In the rows, zero is written as 128.
Where one turn sends some rows of the set: a few examples, then the rows asked:
Z494: 89 159 118 158 107 92 130 129 142 144 139 149 110 146 167 105 101 177 136 189 175 138 113 76 111 158 120 160 121 122 81 97 148 116 106 119 129 122 159 113 128 103 145
Z991: 136 113 98 113 135 138 73 88 158 108 141 120 154 149 125 98 146 164 160 153 133 84 151 120 123 140 160 159 129 98 135 73 130 124 131 81 106 168 124 188 77 116 150
Z549: 72 149 122 163 117 101 128 122 151 150 139 134 132 116 152 115 109 187 147 171 163 141 97 64 118 153 118 154 125 126 93 123 168 110 119 71 134 111 152 130 130 110 155
Z664: 137 182 99 179 125 141 89 143 183 71 147 96 120 184 124 111 136 165 125 137 131 133 74 99 152 131 116 118 143 76 127 95 157 129 168 127 129 82 163 145 108 97 70
Z939: 133 168 89 176 88 144 93 136 162 56 148 97 111 166 131 124 117 151 120 144 132 129 124 111 130 110 128 126 147 90 119 73 161 98 159 124 110 67 165 114 116 104 58
Z705: 84 115 107 159 109 102 146 118 153 136 127 169 103 116 160 109 93 162 146 161 176 128 132 67 100 141 142 172 130 96 90 82 164 108 115 100 119 146 160 117 132 117 144
Z948: 82 137 113 127 120 82 126 126 160 156 130 168 116 131 172 111 104 173 156 177 172 130 128 62 120 146 133 170 136 135 98 105 152 98 127 83 142 125 176 136 144 102 138
Z864: 122 185 101 165 124 121 102 125 197 57 136 118 113 187 140 137 127 170 120 134 122 128 85 97 126 130 133 115 145 118 116 83 152 125 171 120 110 83 194 139 117 79 60
Z699: 151 144 86 93 138 141 79 93 169 89 137 134 164 159 105 100 142 145 140 116 137 83 167 120 138 128 166 165 146 113 136 80 122 122 134 87 125 156 140 176 98 124 129
Z804: 151 106 87 113 133 159 46 95 178 97 164 134 136 149 110 120 144 117 170 139 159 90 145 95 134 110 144 153 132 125 138 89 146 118 114 83 106 159 145 164 89 123 141
Z131: 155 118 185 159 134 113 107 148 183 90 137 144 138 148 140 94 104 177 165 121 149 73 108 118 106 107 111 138 98 116 121 90 112 93 146 62 144 118 179 148 96 121 124
Z467: 165 110 148 161 145 133 91 150 183 88 112 149 152 190 138 98 104 165 179 120 169 108 114 108 136 104 138 108 105 133 110 110 113 89 130 103 127 77 168 126 119 126 141
Z491: 114 142 147 141 136 136 102 157 171 89 121 153 154 152 153 88 80 168 170 129 127 116 113 131 117 112 132 135 94 88 115 98 102 86 124 85 116 86 196 105 90 145 128
Z349: 143 101 97 124 126 155 86 103 172 101 147 127 137 171 99 104 131 148 154 113 142 66 146 112 119 138 162 150 154 83 147 62 139 140 137 112 118 172 133 173 97 133 122
Z868: 141 137 114 107 135 132 69 92 177 93 154 117 159 141 96 91 140 134 125 129 124 65 147 101 137 123 158 157 159 98 129 77 125 107 123 102 127 158 118 174 94 116 143
Z346: 97 119 120 132 101 111 125 115 165 160 150 144 98 129 152 131 84 181 136 169 152 125 95 73 86 162 123 141 117 111 92 84 147 106 109 73 152 120 140 128 137 92 130
Z794: 82 147 101 151 112 90 121 131 165 154 139 164 119 92 158 113 111 157 140 169 165 142 125 69 120 142 124 156 141 113 97 127 142 93 104 91 147 119 164 124 130 98 146
Z391: 144 169 75 190 122 124 88 126 190 53 153 112 116 188 125 124 140 169 121 148 152 121 112 102 126 125 113 96 127 96 144 97 153 139 173 116 102 90 180 140 107 92 73
Z962: 113 165 84 170 118 137 84 138 203 64 138 95 118 174 141 123 127 163 136 139 126 122 80 87 125 117 120 94 163 110 120 106 151 121 167 120 121 73 167 151 115 70 74
Z425: 138 125 108 113 130 134 60 84 154 85 128 141 153 144 107 100 154 141 138 135 141 95 150 92 147 115 143 152 139 84 133 100 128 124 133 82 129 165 116 175 84 138 154
Z917: 116 157 83 192 111 146 106 141 194 65 137 109 101 174 135 133 118 167 138 121 160 133 86 97 101 126 138 119 137 110 133 93 174 141 149 129 84 90 183 135 131 97 72

Z699 moves to -> Z948
Z705 moves to -> Z917
And these:
Z131 moves to -> Z491
Z939 moves to -> Z804
Z664 moves to -> Z425
Z868 moves to -> Z794
Z391 moves to -> Z991

Where one turn sends some rows of the set: a few examples, then the rows asked:
Z736: 148 99 139 92 113 134 118 121 115 116 94 87 108 86 135 99 94 91 108 152 161 123 120 93 124 145 132 87 106
Z185: 120 102 113 126 124 87 68 80 139 76 126 99 147 148 125 133 132 106 146 146 140 83 120 151 150 156 89 118 146
Z260: 162 127 111 122 90 87 89 132 105 81 105 106 114 157 89 126 128 80 116 165 89 125 109 154 136 153 120 133 126
Z828: 114 140 135 139 123 164 122 123 141 139 92 86 137 126 111 161 114 100 84 113 77 123 146 121 143 122 142 156 163
Z79: 138 127 129 112 94 138 153 79 161 111 94 112 142 106 117 95 133 114 121 152 174 108 105 114 146 165 169 147 134
Z635: 134 139 125 117 112 156 108 123 139 131 114 85 155 138 124 176 106 82 56 123 117 111 150 88 110 126 144 135 172
Z997: 110 117 121 121 109 99 114 190 108 100 140 86 132 175 156 142 114 99 116 150 128 125 108 92 150 131 97 144 140
Z70: 121 136 138 163 151 153 88 129 160 132 135 117 159 107 131 120 106 103 93 135 95 127 168 130 110 156 114 133 136
Z615: 118 139 144 93 107 83 52 95 134 107 98 116 118 133 124 135 136 132 104 154 110 98 82 141 135 154 107 126 161
Z123: 109 132 122 118 116 95 91 126 86 80 161 108 127 160 128 90 111 93 140 127 122 137 102 152 142 122 104 160 129
Z244: 153 139 89 121 164 152 89 118 115 122 136 99 120 136 125 151 77 148 96 95 99 134 144 105 119 169 122 126 139
Z999: 149 109 108 140 82 109 86 137 96 85 123 92 137 174 153 141 91 108 125 146 140 82 139 116 162 145 88 165 123
Z880: 101 119 126 123 155 116 75 135 127 94 148 129 113 144 139 119 112 126 159 132 149 116 79 147 165 157 121 149 109
Z406: 94 154 111 113 157 148 111 97 152 121 127 91 150 168 108 151 102 134 86 103 112 150 139 119 146 144 146 165 158
Z957: 145 127 105 108 105 148 167 102 126 114 95 78 118 123 136 109 84 112 149 139 174 130 102 95 166 137 162 133 129
Z894: 159 134 115 134 130 161 164 143 128 94 108 108 134 118 148 106 91 100 143 117 167 141 102 107 129 152 171 124 130
Z845: 84 140 137 105 155 147 82 99 152 108 97 117 155 155 126 142 78 123 80 94 135 133 137 105 144 132 150 124 149
Z748: 142 130 105 101 97 114 121 103 143 98 125 140 144 124 124 71 94 134 98 157 177 138 113 72 105 157 136 123 138
Z206: 160 169 124 112 103 142 112 84 146 117 106 110 142 101 127 90 101 106 122 151 147 110 106 130 134 184 194 120 137
Z659: 187 155 88 144 94 96 97 138 122 130 116 104 126 133 129 141 139 85 135 172 102 93 100 118 146 145 113 138 139

Z828 moves to -> Z957
Z185 moves to -> Z260
And these:
Z894 moves to -> Z845
Z748 moves to -> Z70
Z880 moves to -> Z615

Where one turn sends some rows of the set: a few examples, then the rows asked:
Z529: 116 139 126 108 123 126 112 122 143 91 158 83 134 96 138 155 153
Z663: 108 165 89 103 111 131 141 144 133 121 104 152 142 85 144 113 120
Z844: 123 132 128 129 138 133 159 133 128 171 142 104 81 129 87 112 108
Z351: 114 119 103 101 113 126 110 115 124 89 135 102 158 91 135 164 109
Z317: 133 119 110 142 108 135 149 123 104 111 90 162 133 172 132 157 123
Z125: 123 125 113 128 134 128 135 121 125 165 167 95 95 90 95 113 101
Z977: 124 115 140 126 135 117 135 124 129 173 163 94 92 119 89 127 124
Z296: 130 137 114 148 116 134 146 143 115 138 95 183 144 160 136 121 146
Z88: 123 121 119 137 134 115 106 123 130 91 133 88 169 77 128 149 120
Z829: 124 129 124 113 137 112 112 114 135 102 141 84 152 85 154 146 162
Z906: 128 112 131 138 129 114 124 107 123 167 168 94 88 117 95 131 134
Z429: 127 123 141 135 134 121 149 126 127 173 145 103 77 142 87 121 129
Z189: 133 122 129 152 129 126 150 112 118 168 143 111 73 147 93 119 134
Z930: 132 107 150 157 125 136 105 112 130 115 145 134 169 138 132 150 177
Z672: 150 110 141 159 150 132 129 118 118 113 127 117 157 162 145 141 174
Z551: 140 113 140 157 130 128 110 120 122 110 143 124 166 161 129 140 175
Z812: 137 128 109 145 140 141 155 145 111 146 91 178 147 146 148 120 130
Z254: 118 134 125 125 139 134 146 110 142 179 156 91 100 96 104 118 101
Z65: 125 136 130 152 109 146 149 129 128 132 93 183 140 152 137 131 161
Z543: 130 131 114 139 122 144 151 155 118 144 115 191 135 158 131 136 118
Z599: 124 112 162 160 130 128 138 106 134 89 120 120 146 167 136 146 150
Z294: 126 116 142 139 138 125 133 99 139 179 165 89 98 117 101 132 124
Z741: 112 147 95 100 125 123 137 144 127 135 102 143 144 68 158 123 117
Z227: 113 153 93 126 122 129 146 141 130 101 82 134 140 79 135 125 99
Z226: 102 157 98 91 105 124 136 149 137 130 119 151 123 78 143 139 109
Z852: 131 124 141 149 136 129 151 105 133 186 141 110 86 143 102 125 127
Z132: 120 128 130 120 139 126 146 131 129 173 159 97 93 109 88 114 105
Z706: 96 136 119 105 114 116 136 131 137 122 115 160 154 78 146 131 86
Z624: 110 136 124 118 126 145 111 121 145 98 149 107 171 72 139 135 141
Z888: 118 126 131 149 127 147 162 135 125 119 97 176 151 153 138 120 97
Z165: 142 100 142 172 127 108 110 115 117 112 116 129 163 145 121 164 154
Z360: 126 137 108 138 133 141 161 129 120 167 137 117 77 120 97 103 102
Z728: 145 113 144 158 136 146 126 129 125 104 154 122 147 176 126 152 158
Z396: 135 96 128 138 113 123 112 104 112 93 131 115 150 157 128 178 148
Z657: 101 123 149 115 111 99 113 103 147 94 135 102 147 92 144 157 139
Z471: 108 165 103 115 112 157 152 138 141 115 99 156 144 86 145 115 122
Z902: 111 140 85 104 109 140 148 132 119 106 94 148 138 109 137 142 87
Z875: 132 131 116 160 116 122 150 134 117 123 64 168 133 143 130 141 132
Z358: 122 139 125 137 134 139 163 114 135 185 133 114 85 122 105 114 102
Z831: 117 140 116 114 124 122 105 123 137 93 150 90 164 85 141 135 148

Z902 moves to -> Z317
Z254 moves to -> Z358
And these:
Z429 moves to -> Z977
Z706 moves to -> Z888
Z88 moves to -> Z227
Z812 moves to -> Z672
Z125 moves to -> Z360
Z471 moves to -> Z65
Z226 moves to -> Z543
Z831 moves to -> Z663

